(in the rows, 100 means zero)
Each path below is one point turned by a fixed rotation once a step. After each direction that follows a path, write how fast that rotation turns it, in deg/step (0 if it stays still).
Each turn is a multiple of 5 degrees from 10 to 175, or 0.
Each row of a path follows its step; steps can be skipped.
path 1
step 0: [102, 91, 74, 103, 118, 92, 94, 92, 97, 88, 107, 90, 115, 106, 112, 96, 82, 107, 106, 108, 92, 112, 90, 89, 113, 99, 87, 92, 100, 88, 84, 87, 92, 103, 105]
step 1: [77, 104, 111, 107, 109, 104, 95, 108, 93, 101, 99, 95, 128, 104, 122, 98, 100, 123, 112, 100, 94, 100, 93, 107, 90, 99, 94, 81, 95, 97, 95, 89, 112, 99, 110]
step 2: [83, 112, 89, 103, 130, 121, 107, 87, 115, 99, 101, 92, 102, 105, 103, 86, 115, 105, 111, 99, 93, 109, 114, 109, 109, 87, 96, 89, 92, 106, 104, 95, 96, 90, 104]
step 3: [94, 99, 86, 96, 108, 111, 92, 104, 117, 89, 114, 79, 114, 93, 102, 71, 92, 103, 97, 112, 82, 103, 83, 87, 98, 103, 97, 102, 106, 92, 106, 98, 103, 88, 97]
step 4: [79, 103, 90, 121, 101, 108, 112, 102, 112, 97, 97, 94, 118, 100, 122, 92, 90, 100, 115, 107, 121, 108, 89, 98, 89, 110, 108, 92, 97, 82, 93, 100, 105, 99, 95]
step 5: [79, 112, 90, 106, 109, 103, 92, 82, 110, 94, 114, 99, 117, 97, 109, 95, 107, 100, 93, 87, 95, 115, 108, 122, 106, 101, 102, 93, 99, 83, 106, 107, 99, 118, 115]
step 6: [94, 91, 94, 104, 106, 125, 96, 107, 98, 94, 102, 86, 110, 94, 94, 87, 97, 98, 97, 110, 83, 99, 91, 102, 115, 95, 115, 84, 88, 81, 112, 80, 92, 110, 103]
step 7: [95, 103, 86, 97, 111, 111, 110, 128, 112, 97, 117, 91, 124, 120, 104, 102, 90, 104, 103, 106, 112, 118, 105, 93, 108, 105, 103, 94, 106, 95, 93, 88, 105, 107, 104]
step 8: [77, 93, 86, 98, 119, 84, 86, 88, 96, 100, 108, 90, 116, 110, 115, 93, 88, 97, 99, 109, 102, 104, 107, 104, 99, 85, 85, 82, 90, 92, 92, 97, 102, 111, 98]
step 9: [90, 99, 101, 112, 109, 111, 102, 101, 82, 95, 108, 86, 114, 106, 109, 87, 112, 127, 101, 108, 87, 104, 100, 118, 95, 93, 96, 97, 92, 83, 104, 83, 96, 85, 105]
Directions:
[101, 102, 97, 102, 101, 94, 97, 104, 91, 100, 102, 100, 106, 107, 92, 101, 101, 97, 94, 102, 104, 97, 103, 99, 103, 96, 107, 98, 99, 97, 100, 99, 99, 102, 99] : 40
[102, 98, 99, 102, 94, 102, 98, 100, 101, 97, 108, 104, 103, 103, 103, 98, 100, 99, 106, 93, 105, 93, 98, 99, 100, 103, 102, 98, 101, 106, 101, 91, 103, 98, 100] : 120
[95, 96, 95, 102, 98, 96, 103, 100, 100, 104, 101, 99, 103, 101, 99, 107, 95, 98, 101, 103, 101, 105, 90, 94, 101, 101, 100, 103, 105, 103, 94, 101, 105, 101, 97] : 100
[99, 100, 100, 103, 102, 100, 95, 101, 96, 96, 99, 101, 96, 99, 96, 96, 96, 104, 98, 104, 97, 94, 91, 100, 101, 101, 94, 107, 99, 96, 104, 94, 102, 105, 98] : 130
[107, 103, 107, 99, 101, 100, 100, 97, 97, 100, 103, 101, 101, 103, 101, 96, 102, 99, 99, 105, 101, 101, 96, 105, 105, 108, 101, 98, 96, 107, 96, 105, 99, 103, 93] : 0
[102, 97, 96, 98, 104, 103, 96, 108, 104, 102, 103, 99, 98, 99, 103, 94, 96, 97, 95, 103, 107, 98, 104, 92, 97, 102, 98, 104, 99, 104, 100, 103, 96, 100, 98] : 90
path 2
step 0: [92, 111, 112, 90, 104, 115, 98, 112, 108, 110, 102, 87, 100, 91, 123, 120, 84, 108, 91, 100, 95, 117, 110, 106, 92, 108, 94, 97, 126, 92, 91, 88, 87, 94, 102]
step 1: [101, 103, 115, 105, 88, 98, 128, 104, 120, 97, 103, 111, 114, 96, 107, 110, 101, 120, 106, 88, 95, 111, 96, 104, 102, 106, 94, 113, 123, 104, 99, 100, 92, 81, 92]
step 2: [98, 91, 107, 94, 82, 108, 109, 102, 105, 94, 101, 97, 101, 88, 106, 106, 89, 107, 86, 98, 89, 119, 88, 80, 97, 108, 87, 101, 121, 89, 80, 75, 97, 105, 107]
step 3: [116, 96, 116, 96, 88, 105, 128, 102, 97, 90, 102, 91, 108, 102, 112, 117, 83, 108, 111, 88, 96, 119, 99, 117, 93, 113, 91, 95, 113, 94, 99, 105, 92, 109, 102]
step 4: [102, 96, 103, 85, 108, 114, 109, 88, 102, 97, 112, 116, 117, 114, 100, 118, 103, 118, 95, 89, 87, 106, 93, 93, 94, 110, 91, 100, 122, 87, 85, 87, 93, 98, 105]
step 5: [92, 123, 110, 89, 96, 107, 121, 102, 102, 91, 92, 99, 95, 92, 110, 111, 105, 118, 103, 100, 96, 123, 98, 95, 79, 107, 95, 103, 112, 89, 90, 106, 86, 120, 98]
step 7: [106, 103, 105, 108, 81, 122, 102, 79, 107, 94, 96, 108, 90, 99, 104, 108, 101, 119, 101, 109, 102, 120, 87, 106, 92, 111, 91, 113, 115, 89, 83, 98, 83, 99, 98]
step 8: [113, 95, 108, 94, 106, 95, 110, 99, 101, 97, 94, 110, 87, 98, 105, 115, 81, 120, 117, 103, 92, 123, 118, 88, 105, 116, 98, 104, 117, 93, 97, 90, 88, 107, 107]
step 9: [108, 97, 102, 97, 93, 127, 108, 106, 121, 97, 110, 98, 107, 113, 106, 104, 103, 128, 104, 107, 94, 112, 110, 103, 93, 112, 83, 93, 100, 98, 89, 92, 77, 96, 94]
step 10: [107, 108, 119, 90, 96, 107, 114, 97, 111, 98, 104, 101, 91, 98, 84, 101, 97, 133, 105, 97, 114, 113, 97, 81, 93, 120, 104, 98, 121, 94, 101, 94, 102, 99, 104]
Directions:
[108, 92, 99, 102, 95, 100, 104, 97, 98, 99, 99, 106, 99, 98, 99, 103, 93, 96, 98, 103, 100, 101, 101, 100, 106, 97, 95, 98, 94, 100, 94, 102, 99, 102, 105] : 70
[93, 101, 100, 109, 99, 107, 96, 99, 103, 104, 99, 97, 102, 103, 106, 98, 100, 100, 97, 103, 98, 98, 99, 98, 102, 103, 94, 95, 101, 95, 97, 106, 102, 105, 103] : 160
[98, 102, 96, 99, 109, 105, 103, 93, 96, 102, 93, 104, 101, 98, 100, 102, 101, 95, 101, 101, 99, 99, 97, 101, 94, 95, 104, 103, 99, 94, 99, 105, 96, 103, 99] : 45
path 3
step 0: [109, 82, 101, 100, 91, 128, 92, 104, 96, 103, 112, 118, 96, 126, 103, 96, 113, 100, 107, 89, 91, 98, 100, 91, 95, 117, 98, 105, 101, 78, 95, 109, 111, 91, 97]
step 1: [90, 106, 115, 90, 93, 123, 110, 91, 77, 99, 91, 82, 113, 82, 107, 108, 109, 94, 105, 106, 89, 111, 102, 106, 108, 87, 112, 86, 103, 94, 96, 103, 92, 84, 99]
step 2: [92, 86, 96, 114, 102, 112, 89, 90, 107, 97, 105, 119, 102, 100, 92, 78, 115, 108, 101, 115, 95, 97, 113, 96, 101, 103, 101, 92, 106, 86, 124, 101, 110, 100, 122]
step 3: [98, 98, 104, 109, 102, 140, 100, 117, 89, 95, 101, 89, 113, 103, 90, 118, 105, 115, 108, 101, 98, 98, 102, 99, 112, 113, 98, 107, 102, 97, 82, 100, 90, 102, 92]
step 4: [82, 91, 95, 82, 84, 109, 105, 86, 87, 107, 107, 117, 112, 82, 102, 82, 100, 99, 95, 108, 99, 95, 99, 99, 117, 93, 114, 107, 99, 88, 114, 91, 108, 88, 89]
step 5: [97, 99, 88, 101, 102, 124, 94, 106, 99, 75, 91, 101, 98, 134, 95, 101, 117, 96, 103, 109, 85, 98, 105, 90, 100, 103, 99, 97, 106, 98, 113, 108, 88, 87, 104]
step 6: [100, 91, 123, 95, 100, 119, 100, 106, 77, 102, 114, 103, 112, 81, 127, 103, 98, 100, 103, 98, 111, 92, 121, 94, 112, 104, 101, 95, 110, 88, 100, 98, 93, 100, 104]
step 8: [93, 104, 92, 106, 104, 123, 111, 108, 95, 100, 88, 88, 112, 98, 116, 114, 116, 111, 102, 107, 96, 83, 107, 88, 104, 102, 98, 108, 106, 86, 95, 93, 112, 77, 119]
step 9: [93, 95, 110, 111, 107, 121, 89, 99, 105, 95, 115, 120, 100, 88, 104, 78, 94, 99, 110, 109, 91, 106, 110, 102, 115, 100, 117, 94, 97, 92, 100, 93, 89, 87, 78]
step 10: [79, 104, 93, 98, 89, 118, 119, 106, 86, 77, 114, 96, 105, 108, 89, 106, 105, 109, 92, 122, 99, 92, 94, 102, 109, 101, 86, 98, 115, 103, 110, 115, 105, 98, 108]
Directions:
[99, 99, 104, 102, 94, 95, 98, 104, 100, 99, 99, 102, 97, 103, 105, 103, 97, 94, 100, 109, 90, 100, 96, 99, 98, 98, 103, 99, 104, 96, 99, 99, 101, 96, 96] : 85
[98, 107, 100, 99, 100, 108, 99, 104, 97, 97, 95, 99, 95, 101, 96, 107, 97, 98, 96, 100, 100, 104, 98, 104, 99, 105, 101, 96, 100, 109, 100, 97, 101, 98, 102] : 160
[93, 103, 105, 105, 92, 110, 101, 96, 100, 101, 101, 97, 96, 103, 103, 96, 102, 101, 102, 101, 105, 96, 97, 99, 98, 101, 100, 101, 97, 95, 104, 97, 95, 99, 101] : 0
[103, 100, 101, 92, 93, 102, 103, 92, 102, 98, 106, 98, 100, 97, 97, 100, 97, 100, 99, 105, 103, 103, 97, 104, 98, 98, 104, 106, 103, 102, 94, 107, 100, 98, 101] : 120
[102, 98, 106, 106, 99, 100, 96, 106, 99, 96, 105, 100, 103, 99, 99, 99, 92, 101, 103, 107, 104, 98, 106, 106, 98, 103, 96, 100, 103, 103, 104, 103, 99, 106, 101] : 100
[98, 95, 109, 94, 101, 102, 101, 99, 102, 102, 104, 98, 95, 94, 97, 104, 97, 103, 106, 95, 97, 100, 102, 98, 100, 97, 97, 97, 99, 103, 102, 97, 102, 96, 91] : 130
[101, 105, 98, 100, 100, 99, 103, 100, 103, 96, 97, 96, 103, 100, 96, 106, 106, 98, 105, 98, 102, 93, 97, 108, 103, 99, 99, 96, 108, 96, 99, 102, 96, 102, 95] : 160
path 4
step 0: [103, 96, 101, 102, 95, 107, 95, 90, 96, 103, 105, 121, 91, 87, 95, 125, 83, 97, 113, 112, 84, 92, 101, 107, 88, 106, 89, 106, 110, 91, 92, 103, 84, 102, 109]
step 1: [99, 107, 93, 93, 111, 86, 99, 103, 100, 108, 96, 83, 128, 101, 110, 103, 112, 110, 81, 97, 105, 114, 103, 96, 114, 91, 111, 111, 99, 99, 95, 117, 95, 105, 101]
step 3: [100, 106, 96, 113, 92, 101, 107, 76, 107, 109, 111, 92, 112, 103, 104, 111, 89, 101, 105, 106, 107, 112, 103, 113, 109, 89, 98, 108, 121, 101, 112, 86, 116, 109, 95]
step 4: [102, 98, 104, 86, 118, 104, 87, 113, 94, 98, 91, 117, 116, 95, 92, 109, 101, 103, 101, 103, 101, 96, 119, 101, 90, 108, 82, 83, 88, 91, 102, 115, 89, 101, 94]
step 5: [86, 95, 94, 92, 110, 98, 110, 86, 107, 119, 90, 86, 98, 113, 108, 81, 111, 107, 93, 96, 100, 104, 77, 106, 96, 104, 115, 109, 103, 96, 92, 85, 98, 103, 105]
step 6: [102, 102, 108, 110, 96, 109, 114, 107, 80, 92, 109, 99, 89, 96, 95, 115, 93, 91, 110, 82, 92, 106, 118, 111, 103, 87, 93, 80, 92, 99, 92, 96, 116, 95, 97]
step 7: [95, 97, 92, 96, 107, 89, 81, 89, 108, 94, 110, 108, 110, 100, 90, 96, 88, 104, 79, 117, 102, 91, 96, 105, 93, 87, 94, 117, 113, 87, 100, 92, 94, 115, 105]
step 8: [103, 109, 84, 90, 105, 110, 114, 120, 94, 104, 85, 95, 100, 101, 93, 99, 101, 112, 112, 86, 106, 119, 98, 100, 103, 101, 100, 104, 83, 97, 101, 116, 84, 87, 96]
step 9: [101, 78, 115, 98, 82, 89, 102, 82, 99, 109, 105, 107, 91, 100, 110, 102, 90, 90, 96, 101, 104, 95, 85, 108, 111, 96, 114, 87, 105, 97, 79, 92, 95, 107, 109]
step 10: [103, 116, 87, 89, 93, 113, 98, 98, 106, 83, 94, 82, 120, 94, 105, 109, 93, 101, 103, 100, 90, 96, 123, 103, 99, 81, 92, 105, 98, 103, 107, 104, 116, 95, 97]
Directions:
[96, 102, 101, 99, 93, 94, 90, 97, 96, 102, 100, 102, 97, 106, 102, 100, 104, 101, 103, 98, 100, 102, 97, 97, 96, 97, 98, 96, 106, 97, 100, 96, 94, 104, 101] : 170
[102, 104, 101, 99, 104, 100, 102, 100, 96, 98, 95, 104, 103, 104, 97, 107, 100, 103, 102, 109, 105, 105, 93, 101, 96, 105, 105, 98, 99, 100, 100, 104, 98, 101, 105] : 95
[99, 102, 98, 96, 101, 102, 97, 101, 98, 91, 98, 104, 93, 102, 97, 96, 93, 102, 99, 99, 104, 102, 98, 102, 107, 94, 101, 103, 97, 99, 94, 95, 98, 96, 102] : 35
[105, 102, 96, 101, 100, 100, 106, 99, 101, 93, 99, 103, 101, 100, 101, 104, 106, 103, 106, 94, 100, 97, 106, 97, 94, 99, 94, 97, 96, 102, 97, 98, 94, 95, 102] : 170
[105, 96, 106, 105, 97, 101, 101, 96, 101, 103, 98, 102, 93, 94, 99, 103, 103, 103, 103, 100, 100, 105, 96, 109, 99, 95, 102, 98, 100, 105, 102, 97, 101, 96, 100] : 115
[93, 98, 104, 99, 107, 98, 99, 99, 101, 99, 105, 103, 102, 98, 107, 97, 97, 107, 107, 95, 100, 99, 95, 101, 102, 99, 97, 102, 98, 102, 102, 108, 97, 99, 102] : 100
path 5
step 0: [101, 111, 92, 102, 103, 104, 110, 91, 85, 88, 88, 103, 94, 105, 111, 123, 97, 100, 106, 88, 92, 90, 120, 107, 84, 110, 114, 102, 102, 98, 90, 86, 108, 103, 74]
step 1: [88, 108, 90, 90, 111, 96, 118, 99, 86, 108, 92, 98, 100, 93, 110, 112, 98, 103, 83, 73, 101, 110, 113, 92, 82, 101, 102, 106, 115, 98, 99, 103, 116, 107, 81]
step 2: [87, 110, 97, 97, 116, 98, 110, 86, 105, 80, 114, 100, 106, 97, 107, 96, 98, 99, 94, 82, 87, 109, 111, 106, 84, 89, 109, 102, 100, 82, 99, 97, 110, 107, 72]
step 3: [102, 85, 84, 96, 99, 99, 102, 90, 95, 93, 110, 118, 123, 102, 111, 100, 100, 98, 84, 84, 101, 110, 97, 102, 83, 102, 97, 121, 98, 93, 104, 106, 105, 105, 71]
step 4: [88, 104, 101, 98, 97, 102, 95, 88, 97, 85, 96, 93, 110, 103, 117, 81, 109, 92, 92, 99, 105, 114, 95, 106, 74, 108, 109, 122, 108, 83, 113, 102, 90, 110, 86]
step 5: [106, 100, 87, 116, 107, 120, 104, 81, 87, 96, 85, 104, 120, 104, 123, 97, 100, 105, 100, 102, 102, 103, 100, 117, 92, 110, 105, 117, 94, 92, 101, 87, 89, 108, 88]
step 6: [101, 118, 91, 104, 101, 110, 113, 86, 77, 100, 88, 96, 109, 96, 121, 104, 103, 87, 82, 113, 118, 104, 101, 96, 85, 106, 111, 107, 115, 104, 105, 90, 102, 96, 92]
step 7: [99, 122, 101, 100, 121, 117, 119, 80, 84, 97, 91, 102, 107, 81, 118, 90, 88, 104, 88, 96, 99, 101, 106, 102, 94, 90, 101, 100, 100, 86, 96, 100, 97, 90, 101]
step 9: [103, 100, 105, 90, 100, 99, 101, 84, 82, 92, 89, 97, 99, 94, 104, 91, 97, 105, 80, 83, 103, 90, 101, 94, 75, 93, 95, 112, 104, 87, 98, 129, 91, 92, 93]
step 10: [108, 107, 93, 103, 105, 112, 89, 83, 94, 81, 84, 91, 94, 107, 106, 92, 104, 100, 104, 86, 94, 77, 99, 111, 82, 93, 103, 102, 98, 93, 95, 112, 92, 110, 72]
Directions:
[99, 99, 99, 96, 91, 105, 102, 94, 100, 101, 95, 96, 92, 99, 100, 103, 94, 99, 101, 96, 101, 93, 101, 97, 99, 97, 97, 93, 98, 98, 96, 102, 101, 97, 102] : 35
[100, 98, 97, 97, 97, 93, 99, 103, 102, 106, 100, 96, 105, 102, 104, 98, 95, 101, 98, 102, 103, 97, 102, 96, 95, 100, 98, 101, 113, 102, 103, 101, 101, 95, 101] : 140
[100, 94, 104, 98, 98, 102, 90, 98, 95, 97, 102, 94, 102, 103, 95, 94, 96, 102, 97, 102, 99, 101, 96, 100, 99, 97, 93, 101, 100, 100, 99, 97, 104, 106, 95] : 55
path 6
step 0: [93, 104, 107, 100, 106, 105, 98, 103, 94, 98, 102, 78, 112, 110, 80, 103, 101, 98, 85, 106, 101, 98, 96, 122, 91, 80, 96, 113, 86, 98, 96, 104, 100, 102, 102]
step 1: [85, 96, 106, 112, 88, 101, 95, 111, 92, 99, 107, 88, 99, 115, 95, 110, 114, 88, 110, 90, 98, 117, 114, 104, 99, 93, 105, 104, 88, 110, 98, 114, 89, 94, 94]
step 2: [88, 95, 101, 95, 80, 108, 111, 105, 74, 107, 109, 95, 98, 97, 107, 90, 89, 100, 107, 108, 92, 104, 107, 86, 96, 86, 109, 104, 90, 105, 106, 111, 99, 109, 99]
step 4: [104, 95, 106, 104, 92, 104, 102, 96, 105, 90, 93, 97, 114, 94, 92, 101, 87, 95, 106, 117, 109, 98, 117, 97, 97, 102, 98, 93, 89, 109, 91, 86, 95, 102, 130]
step 5: [80, 106, 95, 92, 95, 87, 110, 90, 104, 87, 82, 84, 110, 96, 86, 105, 94, 87, 98, 102, 113, 98, 113, 111, 94, 102, 89, 92, 92, 99, 104, 104, 108, 99, 97]
step 6: [96, 101, 114, 98, 89, 96, 106, 101, 83, 95, 98, 98, 91, 92, 92, 100, 108, 102, 94, 112, 108, 111, 110, 128, 99, 98, 96, 98, 98, 96, 100, 111, 98, 76, 99]
step 7: [95, 98, 103, 94, 101, 90, 92, 91, 83, 82, 103, 80, 92, 96, 108, 91, 100, 108, 110, 104, 91, 108, 111, 99, 96, 103, 120, 114, 91, 97, 93, 108, 90, 91, 90]
step 8: [101, 95, 116, 93, 84, 85, 94, 102, 102, 102, 89, 97, 95, 92, 112, 95, 99, 111, 99, 112, 87, 115, 103, 81, 100, 106, 94, 106, 85, 104, 113, 103, 85, 107, 98]
step 9: [110, 112, 115, 88, 105, 91, 86, 101, 97, 96, 99, 106, 113, 85, 100, 103, 95, 99, 97, 111, 97, 79, 108, 98, 91, 91, 101, 107, 81, 112, 115, 90, 95, 109, 103]
step 10: [113, 105, 98, 106, 103, 91, 93, 93, 103, 103, 90, 106, 103, 94, 91, 116, 97, 66, 108, 104, 102, 102, 118, 99, 100, 107, 95, 100, 88, 110, 105, 95, 96, 88, 96]
Directions:
[98, 102, 97, 99, 103, 100, 98, 97, 103, 104, 100, 101, 105, 98, 99, 104, 107, 105, 95, 107, 93, 104, 105, 102, 101, 101, 101, 110, 103, 103, 102, 100, 98, 101, 95] : 40
[104, 97, 106, 105, 94, 103, 101, 104, 101, 106, 99, 107, 96, 100, 100, 100, 104, 100, 98, 103, 100, 109, 101, 100, 104, 103, 94, 97, 101, 102, 100, 101, 98, 96, 107] : 160
[101, 101, 101, 91, 97, 100, 104, 105, 101, 106, 100, 100, 103, 98, 104, 96, 100, 102, 96, 104, 102, 94, 95, 106, 103, 97, 92, 98, 98, 98, 104, 106, 102, 101, 95] : 120
[100, 102, 103, 96, 99, 100, 102, 97, 103, 95, 101, 95, 96, 105, 95, 97, 108, 94, 94, 105, 101, 103, 96, 103, 106, 100, 107, 97, 101, 98, 100, 100, 104, 101, 100] : 60
[98, 106, 100, 101, 100, 100, 101, 103, 98, 100, 105, 105, 100, 97, 97, 109, 104, 95, 98, 94, 103, 100, 109, 102, 100, 98, 99, 98, 97, 99, 104, 106, 107, 101, 99] : 80
